Rotation paths and how fast each direction turns (deg/step):
Each turn is a multiple of 5 degrees from 10 to 175, or 0.
Each row of a path follows its step; steps can be skipped.

step 0: [ -6  -3   1  15   4  -3  -3  -9   5   2   9   5 -11   4   8  -4   6   2
   1   3 -12 -13   8 -14  -3 -12   5   8  11  -3  -8   7  -3  11   2   6
  14   9  -2   0  -7  -6   6  -1   0   4  24 -12   1   2   1   7  -6]
step 2: [ -9  12   8   7   4   0   4   9 -11  -4   1  -7  11  -4   3  -3  10   2
   3  18   3   9  14   6   7  17  13   1  -8  -2   7   8  -3   1   9  -1
  16  -6  -4   3  -8  -3   5  -2  -1  -4  -7   7   7  -9 -10 -11   6]
step 3: [  2 -13   3   8  -9  -5   4  -1   5 -18 -17   1  -2   5   9  -1   7   9
  14  -2  -4   3  -4  -9  -8 -11  15   3   7   0 -12   0  -6   4  -9   3
   3   6  -1   1  -9   5   1 -11  -4   5  -2   9  -4  -9  16   3 -14]
step 5: [  1  15   3  -6   7  15  -8   5  -7  -9   0  11  -3   4   4  -3 -11 -10
   7  14 -24   4   5   0  15   8   5   8   2   0  10   0  -8  -3   3   5
  -1   0  -5 -10  -6   1   6   3 -10   2   6   9   4   3  -5  12   9]
step 6: [  4 -15   1   3 -10  11  -5  22  11   0  -9   1 -11   9  -5   0 -10   8
  -5  -9   1   1  -5  -3  -8  -4  -1   3   3   1  -4   0  -3  -4   6  -5
  13 -13   5   0  -4  10 -14  -8  -4   4   4  -2 -20   1  -2   1  -9]
step 7: [  8   2  -4  12   4   2   0   2  12  15   9   8   8  -4  -7   0   9  -5
 -14   1   2   2   2 -14   3  18  -7  -9  -5 -11  -1  -5   9   2 -21  11
   7  -1  -4   3   7   3  -1  -3  17  -1   3   6   7  -2  -6   0   6]
step 8: [ -1   8  -6  -2   3   0  -8  -9  -7 -11 -11   9 -17  -3   3   7   7   4
   5  11  -7  -4  -6   1   2   4   6   0 -11   2   6   3 -12   8  -2   7
  13  14   9  -3  13  -4   7  -2  -6 -16   3 -11  -2  12  -4  12  -6]
step 9: [-14 -15   3  -7   8 -10  -2   1  -2  17  -1  -9  -2   9   9   2  -3   4
  -5   3   8  -4  12   1 -11  -9   8  -6  -7   9 -18  -4  12   1  11   5
  12  -7   3 -11  -8   3  -8   4  -1   1   6   4  -9   6  -5   2  -5]
step 10: [  3  13   8  10  14  -5   3   5 -11  -2   4   1  19  -1  -4  -8  -2   4
   0   3  -1 -14   0   0   3   4   1  -9  12   5   3 -10   3  -7 -10  -1
  13   4  -4   4   8  -1  -5  -8   3  -8  -1  18  10   0  18  -7   9]
step 11: [ -7   1  -4  -8  -3   0  -6  -7  -6  -9 -10 -10   1 -11   2  -1   5 -10
  11   4  -5  -6  -8  -1  -4  12  23  -3  -2  -1  -1   9 -18  -3  -2 -17
   2  -4   8   5   2  14   0  -7  -1   5 -11  -9  -9  -4  -3  -3  -7]
step 13: [  0   2  -2  -4   6  10   5   3   2  -7   4   8  -9  -3  -2  -2 -15   1
  -7 -14  -6  -7  -4  -1  17 -12   7 -11  22  -8   8   9  -7  -5 -12   1
   8   0  -3  -5   1 -11   0  -4  -3  -9   9  -2  12   7   1  -5  11]
Directions:
[ 2  1 -1 -3 -2  2 -1 -1  2 -3  4 -2  2 -1  1 -1 -4 -4 -1 -3 -3 -5 -3 -1
 -4  3 -2  1  2  3  2 -2 -2 -3  0  0  1 -1 -3  2 -3  2  1  0 -1  2  2 -1
 -1 -2 -1  3  1]  55
[-4  3  3  2  0 -6  0  0  0 -1  1 -4 -2 -1  2 -3  1  5 -2 -2 -3 -1 -2 -2
 -3  2  1 -2 -2  4  0  1  4  2  2 -1  1  3  1  1  0 -1  1 -1  2  0 -3  0
  1  1 -1  1  1]  45
[ 0 -2 -1 -5 -4 -1 -2  0  4 -1  2 -2  1  0  0  2  1  2 -3  3  3 -1  0 -1
  0  1 -3  0  0  2 -5 -1  1  3 -1 -5 -3 -3  2 -3 -1  1 -3 -4 -3  0  0  0
  1  1  1  1  0]  135
[-4  2  0  2  2  0  0  1 -2  0  3  4  1  4  1  1 -2 -2  0  0 -1 -3  1 -2
 -1  0 -1 -3  4  2  0  0  0  1  3 -2 -3 -1  5 -4  3 -2  1  3 -2  2  2  2
 -2  0  0  0 -1]  80
[-1  2  1 -1  1 -2  2  2  2 -4  1  0 -2  4  3 -1 -2  1  3  0 -2 -2  0  2
  0 -1  1  1 -3 -1  1  0 -5  3 -6 -2  0 -1 -3 -2  3 -1  0 -2  1  0  1 -4
 -3  1  4  0  1]  140

step 0: [  6   7 -11  -1  -3   0  -3  12   1   0   8   4   8   3  -7   8   3  -7
 -15   4   2   5  14  -2   4 -20  11   8  11   9  -5   3   3  -4  -9  -9
   6  -1   5  -5  -7   0  -2  -3   2  -8  -7  -7 -24   0  -3 -15   1]
step 1: [  2 -12  -4 -17  13  -9  -6  -9   6   3  -5  15 -15  -5  -1 -19   6  10
  -7   2  -4   3  -4  10  -4   4 -10  -6  -5   0  -2  -3  11  -1  13   4
  -6   4  -3  -9  10  -6   0   0   9   0  12   6   2  -5  -3  -1 -15]
step 2: [  1  16  -7   2  -4  -4  -1   1   2 -13   5  -9  14  -4  -2  -8  -9  -7
   7  -2  11   4  -3   0   7   2   5 -14 -12   9   4   3   7   1  -7   9
  -6 -14 -11  17 -12   7  11   6   5  -4   0   3 -11   0   9   7   9]
step 3: [ -2  -9 -12   0  13  -2   9   8 -17   0   2  -2  -2  -8   0   4   9   3
  -5  -9  -8 -19   4  -1   8   4  10  11   1  -3  -8 -22   9   2   0   5
  10   7  -1  -4  -9 -10  -5  -6  -2  -1   4  -2  17   5  -6   1   2]
step 4: [-10   7  15 -13   4   3 -13   7  -1  -1  11  -7 -13 -11   7   2   0   7
   6 -13   1   6  -1   2   2  -6  -9  -7  -4   7   1  20 -13  -7  -2  -7
   6  -9   2   3   7   5   2  13  -6   5  -9   2   8  10   8   0  -7]
step 5: [ 13   1   6   6  -6   9   7  -7   9  -6   3   5   3   5   6   5  -7  -8
  -4  -5  15 -28   7   2   2  -5  -1   7  11 -10   6  -2  16  10  -3  -1
  -2  13  -7   0   8   2   5   7  -9 -10  -4  -6  -7  -9  -4   0  -3]
step 8: [ -3  17   2  15 -22  -1   0   2  -5   6   0   5  -1 -14  -7   0   5   0
   2   4 -13   3   2   8   3  11   4   4   9  -1   1  -1   8  11   4   3
   5  -4   3  -6  -3  -7   3   0 -14   3  18   6   4   4 -13 -18  -5]
step 9: [  2 -13  -8 -13  -5  13  -2 -13  -8   3  -4  -9  -2   2  -2   2   2   4
 -10  -2  -6  12   6   4   8  -4   3  -5  14  14   1  -4 -15   5   5  -9
  -2  10  -1   9  -1   0   4   5   9   2 -13   3 -13   8  13  12 -10]
step 10: [-10   2   1 -11  -9  -8  19   3  10  -9  -8 -11 -12   9   2  -7  -1  -1
   4  13  15  -8 -10 -10   3   3  -2  -5   0   0   4  -2  14  -1  -6  10
  -1  -2  15  -1  17 -10   5  -2  -4  -2   6   8   5  -6  -7  -1   0]
step 11: [ 14   4   2  12   2  11   0   1  -9 -10  -9   4   5  -1  -4   2  -7   3
  12   4 -18  -5  -5  -9   0  12  -5   3  -3  -1  -8  -1 -12 -14  14   2
   4  -5 -10  15  -3   4  13  -5   9   2  -8 -12  -1  10  -4   0   7]
step 12: [  0  -5  -2   1   7  -6   7   8   0   1   6 -16  -3   6 -11  -2   9  -3
   3   3   7   7  13  -1  10   3   0  21   2   1  -6   2  -5  -6 -13  -3
  -1  11   2 -18   4  13 -19   6  -5   5  -9   0   7 -11   8  -5   5]
Directions:
[ 0  0 -7 -1 -3  0  1  1 -1  0 -1 -1  1  2  1  2  3  2  1  2  0  1  0  2
 -1 -3  1  0  1  1 -4  0 -1  2 -4 -3  5  4 -4 -2 -1  1  0 -1  1  1  1 -2
  2  1  3  2  3]  120
[ 0  1  0  3  2 -1  1 -1  2  4  0  0 -3  1 -1  1  0  1  5  2  2 -5  2 -3
  0 -3 -1  3  1 -2  0  1 -3 -4  0 -1  2 -2  0  1  4  2  2 -1 -3 -2 -4 -5
  2 -1  1  2 -1]  55
[-4  0 -1 -1  0  2  1  0 -4  1  2  4  0 -1  1  0 -3 -1 -1  1 -5  2  1  3
 -2 -2  0  2  1 -3 -1 -2  1 -5  2  0 -3  3  0  1  0  0  6 -1  1 -1  0 -1
  3  0 -1 -2  0]  140
[-3  0  0  2  3 -2  1 -3  2 -3  2 -1  3  0 -3  3  1  0  0  1 -1  2  5  4
  4  2 -2  0  0 -3  2 -4 -2  4  0  2 -1  1 -2  1  2  1  2  1 -2  1  0  0
 -2 -1  3  1  1]  110

step 0: [  9   2 -10  -3  -6   1   2 -12  -2   6  12   3  11   6  -1   8  -6  15
   6  -8  -1   5  -4   1  12 -17  11   5  -5  -1  -7  -4   5   5  -4   4
   4 -13  -2   5 -19   8  13   4   0  -1   5  -5   4 -15  -1   2 -14]
step 1: [  6  -4   2  -9 -13  17   5   3   3 -10  -2 -14   8   5   7   3  -5  -6
  19  -3   6   3  -2  17   3   6  -9  -8  -5   3  16  -8   6   3  -2   2
  14   1   9   4 -12  -2   3   6   5   3  12   0  -8  -2   5   7  -1]
step 2: [-12  -3  -9  -3   7  -2  -1 -13 -10  -9  -9  -6   4  -8 -10  -7   9  -8
  -3  -9  12   6  -9  -1  -7   0   3   0   2   6  15 -12  -9  12   0   6
   7 -14   4   2   3   6  -6   7   4 -18  16   4   4   6  -1   1   4]
step 3: [  9   7 -11  17   0   0  10 -14   3   1   8  -2  -1   0  -9   8 -19  12
   3 -17   3  11  -3 -11  12 -12   4   4   1  -4  -4  -2  -1   6  -3   6
  12  -6  -3   1   0   5   0   1  11  -7  -2   8   5  -4  -5  11   9]
step 4: [  8  -4  -5  -3   2  14   6  -6  -2   9  -1  -9  10  13  -6   1  -6   8
   3 -10  -4  -3  -3  17  17   3   1  -8   2  -1   0  -7   2   3   9   3
   2   3  12   5 -16  10   5  12   0   6   4  -6  -6  -5  17   7 -12]
step 5: [  1   6  -7 -11  -9  -3  -4  -7   2 -12   2   3  11  -7  -1   2   7 -16
   9 -13  -5   4 -10  13 -11   0   4  -6   7   5  15 -13  -4   6  -3  -9
   7  -8   2   5  -1  -5  -3  13  -1  -1  19   4  -7  -8   0   9  -5]
step 6: [  0  -7   1   9  -4   0  13  -5   0   9   8  -6   0 -10  -8   5  -2  -5
   8  -1   9   5 -16  -5   8  -8   7   9   5   5  18 -10  -7   6   2  10
  16  -6   3   5   0   7   4  -2   4 -13   4   7  15  -2 -10  -2  14]
step 8: [  6   8  -7  -9  -1  14   0  -4   1  -7  19  -6  14   5   3  -4  -5  -7
  -2 -17  -4   6  -3   4  -1   0  -7   3  10  -2  -5 -19  -7   4   6  -2
   7  -8   1  -4   0   1   1  16  -4  -4   9  -4 -12  -3  18   2  -9]
step 9: [  2   1   6   4  -3   2   6 -10  10   3  -1   8  10   1  -4  -3  13  -8
   9  -8   2   3 -17   7   3  -3  -3  -4  10  18  10 -13   7   2  12  -4
  11   4   8   1   1  -3  -1   4   6 -14   4  14   9  -2  -8  16   6]
step 10: [  3  -2 -16   7  10 -10   0  -8  12  17  -3 -16  -3  -8 -17   8   1   4
   9   3  -4  10  -5   2   9   1  15   5   0   3  12  -4 -11   3   0  15
   9  -1   2   3  -7  -5  -9   5  -4  -1   8   0   0  -1   0   2   5]
step 11: [  4   8  -1  -3  -7   1   7 -11  -7   4  18  -9   3   5  -2  14 -19  -9
  -5  -3 -14   9 -11   6   0  -6  -3   8  -5  -7   2  -2  -7   7  -2  -4
   0  -3   6  -7 -10   5  -2   4   4 -10   2 -19  -4  -3  14  10  -2]
Directions:
[-5  1 -2  4  0  2  0  3  1 -4  3  0  0  2  2  1  1  1  3 -1 -1 -3  0  3
 -1  1 -4  2 -2  3  2 -2  1  2 -1 -2 -1  4  0  1  2  3  1  3 -1  0  1 -2
 -2  0  1  0 -5]  100
[-1  1  1  1  4 -1  3  3 -3 -1  0  3 -4 -4  1  1 -4  0 -3  0  1  2  1 -1
 -1 -1 -4  2 -3 -2  0 -2 -2  3  2  2  1 -1  2 -2 -1  0  1  2  4  1  0  2
  0  4  3  1  0]  80
[-6  1  4 -3  5  1  0  1  0  2 -4 -2  3  2 -1 -2 -3  2  3  2 -1 -1  1  1
  0  5  0  0  3  1  1  2 -1  0  1 -2  3  1  2  1 -2  2  1  1  3  1 -2  0
  1  1 -4  2  1]  135

step 0: [ -7   3   6   8  11  19   2   2   0  -3  -3  -3   4  -5  -4 -11  -9  -2
   3   8  -6   0  -3  15 -11   9   9  -8 -10   2   0  -5  15   6   2  -4
   6 -13   0   7   0  13  -3  -5   2   7  12   0   3 -11  -9  10  -4]
step 1: [  4  -2   2   2  15  12  -9  -6  -6  -1   4   0  -3  -9  -6 -15   4 -15
  -7   5  -3   6  -2  16   0  -8  -7  -7   7   9   3  -6  -2   9   1  -3
 -16 -11   9   3  -5  -8   5  -5   3  -7   9   9   2   9  10   6   3]
step 2: [  7   0   1 -13  14  -6 -13   1   3   4   5   4   2   0  -3  -5  13  16
  -4   8  13   3  11   1   3  -5  -6  -6  -9  -3  -8   1   0  -8  18  -6
  -3   2  10   7  -1  -5   4  -1   2  -6   3  12  -4   9  14   4 -14]
step 4: [ -8   3  -6   6  -8  12   0  -2  -3  -5  -6   5  13  -2 -17  -8  -6  -9
 -12   9 -10   5   0  -1  -3   2  14   3   8  -6  -3  -5  -4  14   5  -9
  -6  -9  -4  14  -2  -1   3 -15   1   5   7   4   6   4   6  12  10]
step 5: [ -7  10   1  -5  14   2  -9  -6  12   1   5  -3   3   3  -3  -2  11   6
 -11   3  -5  12  -6  -1  -3  -4  -5  10   3   2  -7  -2  -3  -1  -9 -11
 -11   2  -6  10  -7  -5   7  -7   7 -13  16  12   9  -6   8   9 -12]
step 6: [  1  -8   7 -13  11  -8   2  -3   7   3  -6   5   2   9   8   0  -8  11
  -4  16   1  -5  -2   7  -7 -15   2   7 -10  -2   0  -5  11  -6   4  -1
 -11 -14   4   4   1  -2  -5  15   4  -5  10   0  -8  -6   5   7 -14]
step 7: [ -1  -6  -7   0  -4   6   2  16  -4  -2 -14   9   5  -8  -1 -10   2   4
  -7  20  -6 -12   5   7   2  -5   6   8   1   1   3 -17  16  13   6   1
   5  -9   0  -1  -8   6  -1  -5  -2   2   2   2 -12   9  10   5   2]
step 9: [ -1   0  10  -4  -1   6   0 -15  -1  -3   7  -2   3  -6  -7   5  -4   8
   6   8  14   4   0  12 -12 -11  -6   0 -16  -2   6  -4  -2 -12  -5  -9
 -11  -1   3  14 -10  -5  -2  -6 -10  -5   9   6   2  -9  -2  16 -10]
step 10: [  4   6  -1  -2   0 -13  -9   8 -14  -2  -5   0   2  -2   0  -6   0   4
   3  21  -1  -3   3  10  -1 -14  -3   5  -4 -14  10 -12   5   2   8  -4
 -13  -8  -3   9   0 -14  -6  -4   7 -12  -1 -13  -1   2   3   7   7]
step 11: [ -1  13 -12   3  10  -3 -13  17   6   0  -3   5  -5   5  -5   2   5  10
  -5   1  -2  -5  15   2 -12  -5  10   3   4  -2  -6  -1  11  10  12  -4
  10  -5  -1   6  -4   5   8 -12   7   6   8 -12   8   4   5   9  -1]
step 12: [ -6   4   2   0  13  11 -11  -7   8   4   3  -3   3  -6 -13   8  -7  -9
  -9   2   2  -2   8  10 -19   1   6  12  -6   5   6  -1  11   2  -6  -6
   0  -4   7   1  -2   0  16   0  -6  11  16   8  -4  -9  -7   1  -4]
Directions:
[-3  3 -3  0  5  2  0 -2  1  2 -3 -1 -4  4  2  1  2 -1 -1  1 -3  0 -1  3
  1 -1 -2 -2  3 -2 -1  0  3  4  0 -1  1 -2  0  0  0 -1  0  5  0  1  3 -3
  0  0 -4 -1 -2]  65
[-1 -3  0  2 -5  1 -1  1 -2  0 -2 -3 -3  0 -1  0  2  0  4  0  2  1  1  2
  0  0 -1 -4 -1 -6 -3  0 -1 -2  0 -3  0  1  5 -1 -1  0  0  1 -4 -3  2  1
  1  4  2 -1  1]  55
[-5  0 -1 -1 -2 -1  2  1 -4  1  2  0  1  1  0 -3 -4  0 -2  0  1 -2 -1  6
  3 -2  3  0  0  1  3  1  1  3  0 -3 -2  1  0 -2 -1  0 -5 -3  1  0  0  0
  1  0  0 -5  2]  115
[ 0  1 -3  1 -1  1  1  4 -1 -3  1  0  0  2  0 -3 -3 -2 -3  0 -1  3  0 -3
 -4  1 -3  0  0 -1  0 -5  4 -2  0  0  3  1  0  0  3  4 -1 -1 -4  4  0 -4
  1  0  3 -2  1]  95
[ 5 -2  0  1  2 -2 -3  2  0  2  3  1  0  6  4  2  1 -2  2 -2 -1 -5 -2  1
  3 -4  0 -1  1 -1  1 -2  3 -2  2  1 -2 -1  0  0  3  0  0 -4 -1 -2  0  1
  0  0  4  1 -1]  85

step 1: [-14   8 -10   3   4  11  -7  -4 -13   5  17  -4  -6   3  -4   0  14  -4
   2  -5  14  -5   2   6  -2  -7  -9  -4   1 -14 -10   0  -1  -1   2   2
  -2  -6   3   7  -4  -8 -17  -7   4  -7  -3 -15  -9  -7  14  -8   2]
step 2: [  4  11  -5   4   6   5 -20  -1  -1  11  11  -2   1   8  15  -9  19 -11
  -1  -3  -1  -5 -14   1   9   2  -8  -2   2 -11 -14  -1   3   4   3  12
  -4  -3  -3   3   6  -1  -4  12  -3  -8  -4   2  10  -9   7  -8   4]
step 4: [ -5  -1   3  -4   8  11   1 -11   0   7   7   0 -12  -2  -1   0  -2   4
   7   9   0  -1  -1  -3  11   5   4 -12 -16 -18 -14  -5  -3  -6  -2   2
  -2  -4   6  19  18  16 -11  -6   2  -5   8  -5   4  -2   5  -6   3]
step 5: [ 10  -2  -1  -6   9  24 -14  -8  -1   3   1  -9  -6  -2   8   3   5   1
   9 -14 -10  -9  -4   4   9  -3   8  -2  -5  -1 -14 -11  -3   9  10  -6
 -16   0  11   7   7  13  -2  -1  -4   1  -1   3  -4  -4  -1  -4  -2]
step 6: [ 13  10 -11   3   5   4   3 -10  -1   0  -2 -11  -3   9 -16  -4   7  -1
   8 -20  -3  -2  -6   5   9 -10   2 -12   4 -10  -4 -12  -4   3  -7 -12
  -2  -8  10   0   2   6  -4 -16  -6  -3  -5   8   3  -2  11  -1   6]
step 7: [  3  -2 -12   3   7   2   8   3  -6   8   9   2   1  -6   0   0  11 -20
   9 -10  15 -13  -7   6   1   0   2  -9  -4 -11   1   0  -8   1  -1  -9
   2  -5  16  11  12  -3  -5 -11   0   2  -8 -12   3 -11  12  -4   1]
step 8: [  5   4   5   1   3   5   2  -1  -5  -2  20  -7   4  -1  18  -6  22  -3
   3 -13   6  -5  -2   6  11   7   3   2   0   0  -7  -8  -2   7  -7   6
  -7  -6  -1  16  -2   0   2   3  -2   6 -11  -2   7  -9  18   3   6]
step 10: [ -7   1   1 -16   3  12   3   2  -1   4  10  -3  -1  -9   7  -3   5 -13
   1  -1  -7   9   5  -1  18  -4 -12 -10   0  -2 -13   1   5  -5  -6  -7
  -1  -9   4   6  15   7 -16  -1   4 -11   7  -8   7 -14   5 -12   0]
step 11: [  1   9  -1  -6   8  19  -1   1   5  -5   6 -10  10  10  11  -9   9  -2
   8  -9  -5   1  -9   4  14  -7  13  -7   2  -3  -7  -3  -6  -2   7   3
  -2   2   0  -2   9  18 -16   6  11   6   9  -4   0  -5   3  -5  -7]
step 12: [  3  -2   2 -13   3   4   4  -8   2   7   3  -9  -2   4  -3  -7  -4 -10
   5 -21   6   1 -10  -2   6 -19  12  -6  13 -19 -12  -7  -3  -8   5   4
   1   1  -1   9  -2   9 -11 -11  -3   0   1   8   0   5   4  -3   8]
step 13: [ -3   9  -5   2  -3   9  -1  -9   6   7  16   4   5  -9  -2  -1   7 -15
  11  -3  15  -9  -5   2   1  -7  -4  -4  -3  -7  -9  -8   7   6  15 -12
  -3  -5  -1  13   3   7 -16 -18  -8  -3  -2  -1  -6   2   9  -1  -2]
Directions:
[ 0  0 -2 -2  1  1 -1 -2  4  3 -3 -3  5  2  4  2 -2  2  2 -3  1  2  0 -1
 -2  3 -2  2 -2 -3 -2  0 -2 -2 -1 -4 -2 -1 -3  0  1 -1 -2  0 -3  2  1 -3
  0 -2  5 -1  1]  0
[ 3 -2 -3  4  3  2 -1 -4  2  0 -2 -1  0 -3 -1  5  0  1  3  0 -2 -2  0  1
  0  4  2  0  0  3  1 -2  2 -1 -3  0  2 -1  4  3  3 -2  4 -2  0  2 -1  2
  1  0  0  1  2]  35
[ 6  1  2  0  0 -3 -1  1 -3  3 -1 -2  0  1 -1  1  0  1 -2 -5 -4  2 -3  1
 -2 -2  1  2  2  1 -2 -1  3  0  1  2  0  2 -4 -2  0  0  2 -3 -2  0  0  2
  4  2 -1  0  3]  115
[-3  2  1  1 -3  0 -4  1 -4  1  3  2  3  1  1  2  0 -2  1  1 -3  1  2  4
 -3  2  0  1  1 -1  1  3  1  1 -2  2  2 -2  2  2 -1  0  0  4 -1 -2  2  0
  5  0  4  3  3]  55
[ 0  1 -5  2 -2 -2 -3  0 -1  0 -3  2  4  0 -3 -1  3  1  2 -4 -3  4  1  1
  1 -2 -4 -4  0  2  0  0  0  1 -1  0 -1  2  1 -2  3 -2 -1  3  1 -3  0  1
 -2 -4 -2 -3 -1]  85
